Here are some points:
[  4 -12 -11  -1 -16  13  -9   7  -8  -2   1  -8  15   1 -10  12   1   3
   9   7 -18 -26   3  -9  -3   2  -7  -4 -19  13]
[ 21 -13  48 -41  17  32 -41 -20  17  21  -7   0 -25 -48 -71  32   6 -41
 -20  10  -3 -64  14  58 -40  25 -31  49 -47  -5]
[-14   0 -53   1 -13 -26 -40   7  -7   8   9  27  -2  16 -18  26 -10   4
   3  12 -17 -13  19 -21 -13 -14   2   1   3  41]
[-21 -18   7  -8 -28  -5 -23  -5   1  13   0   9   6  -1 -29  22  -6  24
  16   3  -3 -16  -2 -22  17  -8  -5   1 -18  15]
[ 25  13  17  -5  19  -7  17   4   1 -16  -8 -10  13  11   0  -4  14  -5
  16   0 -16   9   3  -3  10 -12  -8   1 -11  12]
[ 11 -12  -6   2 -11  20 -11   4 -13  -9   4  -5  16   5 -10   9   2   7
  13  10 -18 -20   6  -4   8  -1  -3 -11 -17  13]
[  3 -15 -10 -11 -21  16  -5   3 -10  -8   3  -6   6   0  -1  14   4   1
  16   5 -19 -25  -3   4   0  -3  -1   0 -17   8]
[ 18 -14 -21   5 -11   5 -21 -27 -15  -1  -4  -5 -33   9  26  -3   1  -5
  13 -16 -18 -35   8 -17   8   1 -10 -13 -42 -12]
[  -7   50  -72   65   49  -89    9   64   66  -45   29   92   32  -48
   90 -127  -40  -71   60   99  -27  105  -29  -18    5   46   61  -31
   -7  -82]
[ 14  11 -15  49 -17  30  19 -23  29  44 -22  22  32   3 -46  -3 -27   8
  35   7  -1 -39 -12 -16 -22  14  18   2 -33  -8]
[ -79  120   68  -93   56  -77  119  -56  105  -78 -102   99   58   -5
  127 -127    4  -95  -50  -70   71  127    0   -8   60   54   42  -33
  127  -52]
[  40  -47   13   58  -35  -12   34   -3   -8   27   50  -42  -36   25
    3  -57   45   29   -5 -113   36   11  -52  -16  -21   36   91  -44
   98    1]
[-65 -15  66  13 -62 -18  -8 -14  15  50 -35  29 -24   3 -48  46   5  38
  14  23   5   1 -40 -48  18 -12   0  39 -22  10]
[-14  -4  31 -92  85  51  54  18   0 -18 -43  -7   3   8 -40  14  13  -6
 -25 -35  -2   7  -1  15 -24  54 -24  48 -10  33]
[  2 -24 -63 -29   4  29 -31 -22   5  67 -40  12  15 -39 -10  36 -18  19
 -10 -10   1  88  27  59   9  71 -26 -35  -8   5]
[ -3   9 -15 -19 -14  19 -13  -7 -28 -10  -9  -6  -9   7 -12  41  -2   5
  -7  25 -19 -19   8  -8  11  -9   3  -6  15   9]
[ 18 -12 -24  -6 -20  -2   4  27   1 -19   1 -10   1  11  -2  12  -6   8
  20  19   2 -21  26 -15  20   8  -1  -6 -17  11]
[ 27 -39   3 -18 -33 -10 -16  11  -9  -3  23   5 -18   7  24  27  -9 -36
  -5  14 -28 -20  -3  -4  -2 -43 -12   5 -36  13]
[-127  -45  127    3 -101  -53  -22  -66   36  122  -83   57  -73   10
  -63   97   28   53   49   72    1   19  -78  -91   48  -28   12   80
  -33   20]
[ -3   7  20 -59  68  32  43   9 -23 -20 -49  -7   6  -2 -28  23  12  -1
 -23 -27  -3  -5  -5  13 -15  24 -26  46 -16  20]
[-71  -7  41   2 -64 -37 -23  -4  16  60 -12  20  -4   9 -71  46 -22 103
  21  -7  39   0   3 -37  19 -42  -5  17 -43   8]
[  9 -15  -6   0 -17  13  -5  -1 -16 -10  -1   1   9  -1 -11  17   1   4
  11   6 -22 -23   6  -8   6   1  -9  -7 -12  12]
[ -25  -10   38 -113   96   70   74    2    3  -11  -49   -4   12   19
  -42   12   16  -20  -19  -34    0    1  -17   19  -15   69  -26   45
   -9   23]
[-31  59  -6  26   8 -13  53 -25   3 -84 -37  40  12   4  61 -10  25 -27
   9 -42  26  68 -24   4  13  23  -9  33  42 -33]
[ -6  64   2 -32 -53  67 -29 -11 -20 -10 -30  23  55 -23  -5 117 -29  12
  -8  24  29   3 -24  -6  41  44 -18  12  38  66]
[ -1  -3 -26 -11 -18  -1 -23   8 -12  -4   9   6   0   2 -13  24  -8  -2
   7   8 -19 -26  11 -11   2 -13 -10  -6  -9  19]
[  9 -12 -14 -10 -24   3  -8 -15 -20  -3   5 -22  -3 -10  24 -17   3 -19
   8  -7 -17 -20   2 -16  18 -20   0  -1 -11   8]
[ -16   -8   39 -127  105   82   68   14   17    2  -54   -7    5   23
  -49   13   17  -21  -28  -37    6   13  -20   20  -19   70  -13   53
   -3   31]
[  1 -10 -28 -19  -1   5   4   9 -31 -13 -11 -10   8  -2 -23  10  -4  16
  10  10  -8 -10  -4 -14  -4  -4 -15 -31  -7  -7]
[  7  -5   3   5 -23   9 -23  -8 -13  -4   0 -12   2  -4  -2  26  10  -5
  22   8 -16 -33   2  -2   2  11 -14   0 -24  13]
[  9 -16  -6   6 -19  23  -6  -4 -15 -12  -4   0  11  12  -2  16   3   1
  12   2 -16 -27  10   3   0   6 -22   1  -6   2]
[ -1 -19  -9  10 -23  13   3   1 -12 -16   9  -5  15   3 -16  20  -2   5
  16  10  -7 -30   2 -10   0   4 -15  -1 -19  10]
[ 11 -15  -9   0 -13  11  -8  -1 -14  -8  -1  -9   5   2 -14  21   3   0
  20   2 -20 -24   3  -5  -4   2 -11  -3 -13   7]
[ 27  -2  15  -6  15  -4  16  -7   1  -4   0 -15   1  18   3  -1  13  -1
  18 -10 -18  -1  -7  -1   9  -7  -8   0 -20  13]
[-23 -19 -24 -22  11  -8 -26  -7   3  24  16 -15  -2 -37 -15 -19   6   7
 -25  10  27   4  17  30  -7  20 -38 -13 -11 -13]
[ 36 -26  21  15  44  51  29  18  -2 -23  42   2   6 -22 -45 -10  28 -38
 -29 -13  26  -2 -37   6  -2 -48  42  20 -25   2]
[  4   3 -42 -10  -8 -23 -14  54  -4 -51   3   3   8 -22 -14 -28  -9  -3
  31  22  24  11   0 -23  28   7  -2 -37 -32  17]
[ -8  -8 -22   1  -6   6 -10  14 -18 -13  10  -2  15  15  -1  16   6  20
  15  33 -17 -26   5 -14   3   1  -7  -3  -4   4]
[  4  -9  -6  -7 -13  14  -8  -2 -11 -20   2   2   7  10 -10  18  -3  -1
  11   4 -14 -31   7  -7  -2  -2  -9   6 -12  10]
[ 20   6   6   8  19 -36  10  -2   3 -13  -7  10 -31 -12 -57  20   9  25
  -9   7   5 -12  25   2   6  -5  30  11  18  67]
[  22  -11  -14   53  -44  -46   47   17   -4   -1   52  -44  -29   -9
   23  -56   57   21   12 -113   57   13  -38  -25  -29   17   90  -49
   66    6]
[  -8   85  -82   75   71 -114    7   94   58  -49   50   97   45  -38
  127 -127  -44  -79   55  121  -15  108   -3  -25   10   31   60  -35
   20 -114]
[ -37  120   76 -107   69  -66   79 -113  127  -11 -127   70  -14  -21
  127 -127  -25 -114  -38 -101   73  127    6   37    6   87   -4   -8
   82  -87]
[-110   27   15  -44  -41   -5  -13   11   41  -25    8   -4  -10  -56
  -35  -45   10   27  -92  -21  124  -63   63   60  -28   11   -4    7
   24  -22]
[  4 -11 -10   4 -21  12  -6 -10 -11  -4   3 -10  12   7 -10  20  -2  -4
  14   7 -14 -27   1  -1  -2   5  -7  -6 -17   6]
[  1 -28 -54   7  28 -14 -37   7  -4   4  12  32  22 -44  -7 -31 -16  -7
  22  41 -30  38  -5   9   9  35  -8 -30 -29 -30]
[  5  -8  -6   4 -13  11 -19   1 -11  -9  -6  -8  10   7 -11  10  -6   1
  15  11 -18 -32   0  -4   3  -1  -3  -7  -5  11]
[  9  -9  -2   2 -13   7  -3   0 -10  -7  -2  -8  12  11  -6   9  -4   3
  16  10 -11 -27  17  -7   3   8  -8  -2 -17   8]
[ 12  -8  -3   7 -11  21  -6 -11 -10  -1  -5  -9  15   2 -16  10  -3   4
  17   5 -16 -29   2 -17  -7  -3  -4  -2 -17  15]
[ -59   31 -108  127  -41    9   36   73   16  -83  100   62   20   -9
  -11    3   13   26   89   22   17   40  -33  -79  -28   80   28    1
  -48  -45]
[   3  105   85 -127  127  -94   87  -94  127  -30 -127   34  -23   -3
  127 -127   -1 -127  -29 -120   72  127  -25   91   13   73   -8   30
   95  -63]
24 more points follow, each with its number after it:
[  8 -14 -11   5 -15   8 -11   0 -10  -6  -5 -10   7   5 -12  14  -2  -1
  14  10 -23 -11  -2  -3   6   1  -4  -4 -13   4] 0
[ -8  17 -70  28 -32 -10   8  56  10 -66  28  10  16 -18 -20 -23   5   8
  50  11  30  36 -17 -45   8  31   9 -34 -35  -1] 1
[  3 -11 -18  10 -21  12  -4  19 -13  -9  14  -8   3   9 -12  23   4   8
  10  17 -13 -20  17  13  -4   5 -12  -8 -20  10] 2
[ 10 -16 -34 -20   9  22 -38  -9 -10  29 -21 -14  18 -17 -20   5   5  15
  -2   1 -32  16   5   5  20  12 -29 -16 -14   4] 3
[  7 -19  -1   5 -18   7   1   1 -16   2   6  -3  11   5  -8   8   7   5
  12   8 -15 -35   5   6   0   9   0 -14  -9  11] 4
[ -5 -43  63  -8 -75 -15 -24  -3  -9  14 -20   1 -49   6  14  76  23 -28
  -3  45 -39  -2 -33 -25  -2 -35 -14  36 -25  43] 5
[  73  -20   -7  -24   22   48   34  -54  -24   43    3  -77  -63   88
  -87  -38    0   73  -53 -121  -53   30 -118  -85  111   50   27  -35
  127   26] 6
[  2  -3 -28 -11 -18  -9 -25   8 -11   0  14   8  -2   9 -13  25 -11  -3
   7  12 -13 -25  12 -15  -6  -5   2  -5 -11  29] 7
[  8 -10  -9   0 -16  10  -3   3 -16 -11  -3  -6   3   5 -18  13   6   6
   4  15 -18 -22  12  -1   1  10 -14  -1 -12   8] 8
[-60   5   2 -32 -29   1  -6 -16  17 -14  15 -22 -41 -20 -21 -10  -1  24
 -58 -33  77 -52  55  24  -5  10 -31  -4 -11 -14] 9
[ -2 -11  -5  11 -16   6  -7   2 -10 -15  -2  -9  16   4 -13  14   1  -4
  23  10 -18 -29  11  -3   6   5  -8  -7 -21  10] 10
[ 13  15 -18   6  69 -12 -68   5 -52   5  -3 -45  21  27  30  -6   0 -10
  11  30 -58 -33  -2  16 -10 -51 -26   2  15   2] 11
[  0 -10 -18  -3 -16   1 -20  16 -13  -8   5   3   9  12  -8  16  -6  -1
   9   8 -11 -21  18  -9   0   0   1  -5  -7  21] 12
[-41  49 -95  96 -60   4  20  54  33 -68  82  31   6  16 -13  -5  37  16
  78   6  11  47 -27 -56 -22  59  30   3 -31 -44] 13
[ 19 -15  20 -17   6  25 -20  -5   3  13  -1 -14  -7 -27 -42  28  -2 -19
   5  11  -5 -46   9  32 -28  20 -30  26 -33   7] 14
[ -63   41 -100  119  -47    3   29   64   27  -80  102   53   12    3
  -15  -10   22   15   82   12    3   51  -29  -71  -30   73   25    1
  -54  -47] 15
[ 18 -16 -10  15 -20  15  -2  -5  -8   8  -5 -16  14   0 -30  13   3   6
  15   8 -14 -26  -3  -6 -11   4 -14  -2 -23  14] 16
[ 42 -88  42  94 -17 -18  20  -5  14  45  34   9 -18  37  10   2  37  28
   8 -20   4 -30  23  57 -99  25  95 -42  84  22] 17
[-106  -58  127  -12  -94  -50  -34  -48    2   83  -64   18  -81   -6
  -44   97   41   38   46   67  -17   33  -75  -68   35  -43   -7   70
  -19   37] 18
[ 14 -13  -3   0 -18  12  -4   5 -14 -11   0 -11   7  -1 -14  20  -8   1
   5   8 -22 -28   3  -1  -1   0  -7  -3 -13   8] 19
[ 14 -13 -10   2 -17  12  -7   2 -11  -9   6  -4   8   8  -1  18   7   5
  19  14 -23 -23   4  -1   4   3 -10  -4 -21   3] 20
[-55  21 -84 116 -27  -6  34  76   1 -68  85  52  40  -6 -21   8   2  15
  62  23  19  25 -27 -70 -14  62  23   1 -38 -25] 21
[-23  34   7 -40  19 -34  49 -21  37 -51 -38  29  16   0  71 -40   7 -45
   1 -29  30  70  -4   7  37  27  16  -4  69 -24] 22
[ -1 -17 -12   1 -15   9 -10   2 -15 -11   8 -10  14   2 -11  15   0   3
  14  11 -15 -27  -1  -4   6   4 -16  -2 -17   8] 23
Which of these numbered points is nearest to each point below, looking only along the 2 directions in which the first points spread most? Its number follows each.
[ 10 -18 -22   0  -5  13  -7  -3 -13   3  -4  -7  18  -3 -21  19  -2   1
   6   4 -10 -14   7  -7  12   7 -17 -11 -15   5] > 8
[ -18    9  -67   84   74 -125  -63   97  -21  127  127   -2   22  -49
  -64  -35  -24  127   37   55   66  116   13   59   17  -73   -9  -23
   -2  -54] > 21
[-127  -59  127   -1 -101  -56  -31  -77   17  113  -86   47  -84   -3
  -64  101   32   56   51   81    2   34  -82  -90   45  -39    1   80
  -20   34] > 18
[-17  -1 -41  -6 -20 -11 -26  13 -11  -6  16  26   3  16 -13  27 -10   7
   8  18  -5 -15  31 -16  -7  -7   2  -1   1  27] > 7
[  7  -8 -14  46   5  39 -35  32 -24  -9   3  -3  13  21 -16  -2  13  -9
 -30  64  10 -54  21  28   1  -1 -13  -4 -35 -18] > 2
[  68  -13   15  -23   30   44   39  -60  -13   27   11  -70  -85   95
  -64  -35    8   61  -40 -116  -41   28 -103  -78  103   32    9  -20
   89   27] > 6
[-63  67  50 -44  19 -38 101 -22  77 -22 -67  68  35 -10 115 -86 -12 -46
 -39 -34  24 127   3 -13  10  31  28 -32 107 -47] > 22
[ -13  106  -22  127   67 -127 -127  120  -45  127  127    1   53  -53
   68 -127  -18   92   56   94   53  -24    6   26  -92 -115   -5   -3
   61 -106] > 15
[  0 -16 -13   5 -14   6  -6   6 -16  -9   1 -11   6   2  -8  16   6   5
  22  16 -23 -17   5   6   5   1 -11  -6 -25   7] > 20
[ -40   45 -103  107  -56    8   20   40   31  -77   91   31    9   11
  -16   -3   35   11   87   -9    2   54  -32  -59  -35   62   28    5
  -32  -47] > 13
[-12 -16  16  26 -36  12  -1  -8   5  23   8  11   8  -2   9  31  -4 -14
   4  11 -26 -30  -1  -7 -21   7   5   7 -38 -19] > 10
[-75 -50 114   1 -98 -37 -29 -30  -6  51 -46   3 -73   2 -33  96  32  16
  23  60 -23  22 -52 -66  27 -26 -15  55 -25  42] > 18
[  8   6   0  -7 -24  20 -13   1 -30 -13   6  -4  -5   2 -12  37  -1   4
   3  16 -13 -16   7  -4  17  -3   1   0  -2  25] > 19
[ -75  115   51 -107   57  -87  127  -56  105  -96 -108   95   42    8
  127 -127   18 -115  -35  -73   80  127  -15    7   76   66   38  -23
  127  -45] > 22
[-16 -13  24 -19  88  -8 -58  -4 -59  -4 -47 -44   2  39  -6  38  -8 -18
 -18   6 -57 -59  -7  39 -11 -25 -36  30 -12  39] > 14
[-10  -4 -37  -4 -16 -13 -22   4  -9   0   8   7  -2  13  -5  21 -13   3
  12  10 -12 -26  14 -12  -4  -6  -3   1  -5  31] > 12
[ 15 -52  25  67  36  72 -38  46 -18 -14  -1 -27   5   8 -19 -44  13 -40
 -50  57  31 -87 -10  56 -16 -20 -16 -12 -85 -40] > 2
[-58  51   5 -58  21 -61 125  -8  73 -56 -66  56  12   3 127 -92  14 -93
  -7 -29  48 127 -16  15  44  55  36  -1 127 -30] > 22
[ 13  -9  -3  63  16  54 -40  35 -32 -14   2  -7  -1  16 -10  -9  10 -14
 -36  71  19 -76  22  41   1  -9 -16   1 -45 -18] > 2
[-61  -9  42   4 -54 -34 -20  -9   5  48 -11  22   5   7 -69  36 -22  88
  27 -11  26   8 -10 -56  33 -29 -10   6 -39  12] > 5
[-45  35  46 -16   4 -11  71 -13  52  -4 -38  44  22 -14  69 -39 -29 -25
 -31 -19   0  71  16 -17  -5  13  20 -24  50 -40] > 22
[  9  -6   5 -12 -10  21 -40 -55   0  23  -9 -10 -48   3  28 -22 -21  -7
   2 -38 -11 -55  16 -17  -6   9 -27 -27 -73 -33] > 3
[ -60   86   35  -89   46  -76  113  -47   86  -84  -92   86   31    7
  127 -115   14 -101  -25  -57   66  127   -7   10   64   59   35  -10
  127  -32] > 22
[ -53   66   17  -76   28  -85  121  -24   78  -79  -74   70   23    9
  127 -104   18 -110  -13  -43   62  127  -18   24   66   56   36   -5
  127  -35] > 22
[  64  127  -80  127   80 -120 -127   77  -63  127  127  -45   74  -21
  121  -99   -8   23   59   58  -15  -59    2  -15  -82 -127  -36  -11
   66 -111] > 15
[  5   8  -3  54  16  14  -6 -12 -54 -47 -20   9   7 -14   8  38   0   8
 -10   7 -16 -17   7  -2  -5 -17 -30  28 -24 -18] > 0
[  0  -7 -15   5 -19  12  -5  12  -9 -12   9  -2  18  10  -6  13   4  16
  12  23  -7 -25   9  -4   7   3 -12  -3 -11   2] > 12
[  83   -8    7  -26   33   50   40  -63  -13   41   14  -77  -80  102
  -79  -33    2   71  -46 -119  -57   25 -115  -95  123   50   18  -21
  104   25] > 6
[ 24 -11  20 -27  13  13 -25  -2   6  13   2  -2 -12 -28 -61  28   3 -27
  -8   3  -4 -48  12  44 -27  11 -32  26 -32   9] > 14
[  90  127  -81  127   72  -96 -127   60  -53  120  105  -49   81  -15
  127  -63   -5   -1   58   43  -44  -62   -2  -18  -80 -110  -38   -5
   64  -82] > 15
[ 16 -24  -5   5 -10   8  -6  14 -14  -3  -8  -7   4  -4  -4  23  -1  16
  14  -2  -6 -31  12 -17  -6   1   1   6 -19   9] > 19
[  2  10  -5 -10 -21  17 -19   3 -30  -8  -1  -6  -2  -1 -13  32   0   0
   6  16 -17 -20  -2 -11  17  -5  -2  -3   4  17] > 19
[ -69   89   55  -72   27  -60  115  -35   83  -52  -81   92   44  -12
  127 -111  -10  -74  -51  -54   49  127   -1  -17   32   35   35  -42
  127  -40] > 22
[ -6 -17 -18   0  -8 -16   3  24 -16   1  24 -13  -2  11  -5  16  10  19
  12  29  -5 -11  13 -11 -21  13 -13   8   2   5] > 12
[  2  -7  -8  -9 -14  20  -3   8 -15  -4  -1   1   5   8 -14  35   1   9
   8  17 -17 -22   5  -6   2   1  -4  -2  -1  11] > 19
[ -2  -4 -34  -9 -17  -2 -29   5 -11   2  14  11  -3   9 -13  20  -2   6
  10   2 -14 -21  19 -15   1 -13   7  -2  -4  32] > 7
[ -21   74   52  -70   38  -18   26  -92   94   19 -103   50  -26  -27
   78 -111  -31  -71  -36  -75   45   47   15   10  -15   64   -7  -13
   22  -78] > 22
[ 100  127  -86  126   71  -79 -127   50  -62  101  105  -52   73  -13
  127  -57    2  -27   61   44  -50  -72   -2   -3  -74  -90  -34   -2
   51  -82] > 15
[ -12   41  -62  121   73 -127  -90  118  -39  127  127   -3   32  -53
  -24  -79  -21  127   39   82   61   98   10   65  -13  -95  -11  -13
   18  -68] > 15
[ -3   8  -5  38   5   7  -4  -6 -53 -38 -19   5  12  -9  12  32   4   1
  -7   5 -13 -22  -4  -2   0  -9 -36  21 -22  -3] > 0
[-29  57   4  13  30 -17  52 -23  -9 -85 -53  53  18  -2  80 -16  21 -39
 -10 -22  33  82  -5  12  30  20 -17  35  49 -38] > 22
[-34  44 -87  78 -57  -7  25  61  27 -72  75  26  22   7  -7 -10  41  11
  80   9   3  50 -25 -60 -15  52  31  -6 -26 -29] > 13
[ 16 -11  -1  -5 -28   9   8   1 -16  -7   7 -20   0   3  10   5 -11 -16
  17  -2 -10 -26   0 -19  16 -13   6  -7  -9   9] > 0
[ -66    1   76   10 -103  -74  -35  -35   10   72    7    2  -24   -5
    2   50  -13   19   47   -7   18    4  -31  -91   42  -34   16   41
  -33   22] > 16
[ -4  60   5 -31 -69  58 -32 -10 -17  -4 -30  15  49 -20  -8 127 -22   2
 -13  32  18  -3 -29  -6  46  46   6  18  40  80] > 14
[  5 -17  -7   5 -16  13   0   4 -16 -12   1  -4   9   1  -8  15   5  -5
  20   3 -23 -24  -3   2   1   5 -12  -3 -14   9] > 4
[ 11  -7   3 -16 -13  -4 -30  13 -38 -26  10   3 -36 -22 -23  13  -3 -28
 -15   7  -3 -22  14  12  20 -24   3 -10   0  33] > 8
[  7 -12   0   6 -20  25   1  -3 -11 -16  -6   1   7   3  -3  19  -6   0
  10   8 -24 -23   5   3  -3  -5 -20   1 -11   3] > 8
[ 21 -27 -62 -20  22   5 -58 -34  -6  50 -44  -4  11 -30 -30   4  15  34
 -14   5 -23  41  12  23  13  13 -23 -30   5  11] > 3
[  5  -9 -13   2 -17  15 -10  11  -7  -9   1  -7  11   5  -8  11   3   3
  11  14 -17 -26   3  -9   2   2  -4 -10 -15   3] > 12
[-66  -6  26  15 -50 -39   1  36  18 105  15   5 -17   0 -89  44 -20 127
  12   5  89  14  30  10  42 -48  -3  17 -42   1] > 5
[-19 -21   7 -17  61   2 -58  -9 -46   0 -35 -30   6  31  -5  29  -9 -10
  -7   6 -47 -45  -6  25  -6 -15 -31  20 -12  37] > 14
[ 16 -13 -10   1 -25  -1  -1  -3 -18 -14  13  -7   3   0   8   3   4 -12
  16   1 -13 -30  -6  -8   9  -8  -3  -6 -10   8] > 11
[ -7   3 -13  46 -16  28  34  -1  26  34 -16  34  33  -4 -35   6 -17  -3
  17  18   0 -43 -16 -12 -23  13  17  25 -31 -23] > 11
[-35 -10  -4 -22   8  15  29 -49  46  43 -37   2   4  -9 -52 -16   4  21
  17  23  42 -37  19  34 -19 -11   5   6  13  -5] > 9
[-58  32   2 -30   6 -52 117   4  51 -38 -45  60  17   2 127 -70  12 -74
 -19 -17  31 121   1   7  25  35  36  -3  91 -51] > 22
[ 63  13 -16  73 -27 107  12 -41  44 -50  35  35   5  32   2  97 -13   0
 -28 -42 -17  47 -31 -46 -60 -73  32   3   5 -31] > 11
[-67   2  17 -37 -25  -4 -23   4  24 -20   4  -9 -13 -43 -20 -40   8  12
 -59  -2  61 -41  35  48 -14  10  -6   6  -2 -28] > 9
[ 34 108 -40  29 -31  52 -67  -3 -37  28   1 -15  63 -17   6  84 -10  11
   1  41 -20 -26 -32 -24  25 -14   2  13  68  41] > 2
[ 17 -38   0 -11 -21  -3 -22  11  -9 -15  21   3  -2  10  18  21 -16 -25
  -1  16 -26 -35  -2  -4   4 -26 -19   0 -33  10] > 7
[ 50 -23  14  50 -26  18  -6 -49   1 -32 -17  -2  14  45  39  56 -24  15
   1 -15 -47  24  12 -41 -53 -44  53 -50  34  41] > 11
[ 49   7  24 -18  28   9  30 -15  -5   0   6 -32 -15  52 -21 -20  10  24
  -4 -44 -32  14 -42 -28  40   7  -1   5  31  24] > 9
[ 12 -23 -10   6 -19   4  -9  -8 -16  -9   1  -3  -2  -2  12   0   4  -7
  12   0 -28 -24   1  -4   6   3  -4  -6 -21  -1] > 11
[ 18 -22   2  69  22  60 -39  47 -26  -9   7 -13   6  16 -16 -14  12 -24
 -50  75  25 -80   8  57 -16  -7 -19  -2 -62 -30] > 2
[ -27  -15  -27   25    8  -70   -2   40   -4  127   56   -6  -10  -23
 -114   38  -12  127   32    7   71  100   16   39   48  -53  -19   -3
  -46  -12] > 2
[ 31   2 -11  66  17  77  27  14   8 -27  49  25   7  -9 -68  37  51  -2
 -12 -33  26  25 -39  -9 -28 -30  39  20 -12 -28] > 11
[-10 -18  10 -13  35  -1 -33  -1 -30  -3 -25 -25   5  22  -9  30  -4 -18
 -11   5 -41 -35  -2  26   0  -8 -22  10 -17  22] > 14
[ -11  127  103 -127  127 -100  109 -106  127  -37 -127   54  -23  -10
  127 -127   -5 -127  -49 -127   86  127  -13   69   19   77   -3   19
  115  -72] > 22
[  3  -3  -6 -14 -18   6 -18  10 -33 -13   5  -6 -18  -6 -22  17   3  -8
   1   7 -15 -22   3   6   9 -11   3  -9  -9  23] > 19
[ -12  122   99 -127  127 -104  102  -96  127  -34 -127   49  -17   -6
  127 -127   -3 -127  -44 -127   89  127  -20   81   20   79  -12   24
  109  -68] > 22
[ -7 -16 -47  45  29 -45   1  34  49 -37  33  75   9 -45  11 -82 -27 -44
  63 106 -31  41 -12  -9  -2  40  49 -22 -62 -58] > 13
[ -86  117   56 -100   61  -74  127  -53  107  -85 -109  101   53    3
  127 -127   13 -101  -44  -75   79  127   -7    0   65   61   42  -28
  127  -43] > 22
[  6 -15  -9   1 -21  11  -7   4 -15 -15   0  -1   9  -1 -12  17  -2   6
  18   6 -23 -25   7  -5   4   4 -16   8 -16   5] > 23
[ -37   70   15  -79   29  -70  106  -35   68  -85  -80   56   24    7
  127 -105   15 -105   -7  -48   64  127  -13   21   62   66   25   -7
  127  -25] > 22
[ -28  122   95 -127  121  -89  103 -116  127  -33 -127   58  -19  -22
  127 -127  -15 -127  -40 -123   83  127  -11   59   17   77  -10    3
  118  -78] > 22
[ -1  16 -26  -3  -7 -18 -15  17 -13  -7   0   5 -17 -10 -26  37   4   6
   4  16 -18 -20  23  -7   2  -6  17  -3  13  45] > 10
[ -78  105   64  -89   47  -69  126  -54   93  -72  -92  100   51   -7
  127 -127   -4  -86  -45  -65   59  127    3   -9   56   46   40  -28
  127  -45] > 22
[-11 -15 -24  25  14 -15 -30  29   4 -31  20  52  15 -43   1 -38 -19 -11
  43  62 -44  15   0  17   1  48  16 -16 -60 -32] > 1
[-43 -38  86   3 -96 -21 -33 -22 -13  27 -37   4 -61   3  -8  85  28  -8
  10  41 -35  10 -50 -44  13 -33 -18  51 -26  28] > 5
[  10   71   65 -123  103  -60   42  -71  101  -20 -126   18  -28  -18
   94 -127    0 -116  -15  -87   41   81  -11   84   -8   62  -13   30
   44  -39] > 22
[ 14 -39  12  41  26  43 -19  23 -13 -15  -6  -9  19   2 -15 -23   2 -14
 -16  27  -1 -55  -8  31  -5 -13 -10 -10 -58 -17] > 7
[ -8 -13 -22  27  16 -24 -27  18   5 -26  25  62   2 -35  -1 -36 -15 -22
  45  52 -38   9  -3   9   6  43  32 -28 -64 -31] > 1
[ 68  -6  10  42 -31  62 -17 -87   5 -76 -48  -2  11  71  70  93 -68  20
 -14  -1 -78  48   8 -74 -47 -92  36 -37  22  34] > 0
[ 55  -6  14  40 -27  34  -9 -55  -3 -50 -25 -18  23  51  55  67 -44  17
 -10  -9 -58  32  15 -65 -42 -64  54 -41  22  43] > 11
[  5  -7 -10  -3 -21  13   5  -4 -15  -6   1   7   9   1 -16   7  -3   6
  11  17 -12 -23   0  -2   4   5  -1  -7 -18  -1] > 0
[ -2 -20 -11  10 -21  18   2  12  -9  -2   7  -3   5  -2  -1  12  -6   3
  13  10 -29 -24   6  -1  -3  -3  -1  -2 -17  -7] > 12
[ -9  -7  14 -51  30  41  22   2  -6 -16 -20   1  13  12 -26  14   5  -3
   5  -9 -17 -17  -1   9  -6  35 -25   9  -9  14] > 9
[  43  127  -45  127   91 -127 -127   89  -64  127  127  -16   81  -26
  127 -127  -12   47   49   77   21  -50   -1   11 -117 -127    4  -18
   97 -125] > 15
[-37   4   0  -1  -7 -36  96  30  46 -28 -24  40  -7   1 116 -41  -2 -53
  -8  15   5  83   6 -13   9  11  40  -7  44 -45] > 22
[-24  31  15 -37   8 -12  39 -21  24 -39 -33  30  20  10  61 -34   8 -39
  -3 -27   5  59   0  -1  30  28   6 -13  47  -5] > 22
[ 10 -19 -16  -5  -4  15 -18  -6  -9   0  -9  -4  12 -10  -8   8   4   8
   2   8 -18  -9   6  -1   4   8 -16 -11 -10  10] > 8
[ -17   -7   39 -122   97   56   68   16   16   -6  -57   -4    1   21
  -54   12   19   -9  -24  -39    4    5   -4   25  -20   71  -16   49
    7   47] > 6
[ 25 -15   8  -3 -55 -19  10  -7 -35 -15  38 -45 -22  -6  82 -47  -6 -71
   8 -30  -8 -28 -10 -30  29 -45  30  10   0   4] > 17
[  66  -17   10  -37   18   51   40  -58  -14   36    7  -87  -79   95
  -76  -30    3   73  -42 -119  -59   26 -118  -91  114   46   23  -27
  122   22] > 6
[ 20 -20 -70 -30  28  21 -54 -47  -9  55 -49 -21  19 -27 -34   2   2  31
 -17   3 -32  49   8  18  17  16 -31 -31  -2  -5] > 3
[ 28 -22  -1  35  10  14  12  38 -41  -6  55 -24  -7   9  40 -37  -1 -34
 -26  39  34 -20  -8   0  25 -43  28   1 -16 -32] > 17
[  7 -15 -12   3 -17  15 -12   4 -13  -1  -3   1   7   6  -7  14   4  -3
  16   1 -14 -28   3  -7   8  -2  -4  -1 -17   6] > 4
[ -2 -16  -8   3 -13  13  -1   1  -8 -15  -1  -4  10   1 -16   6   2   7
  17   2 -17 -25   9   8   6   8 -10  -1 -23  11] > 8
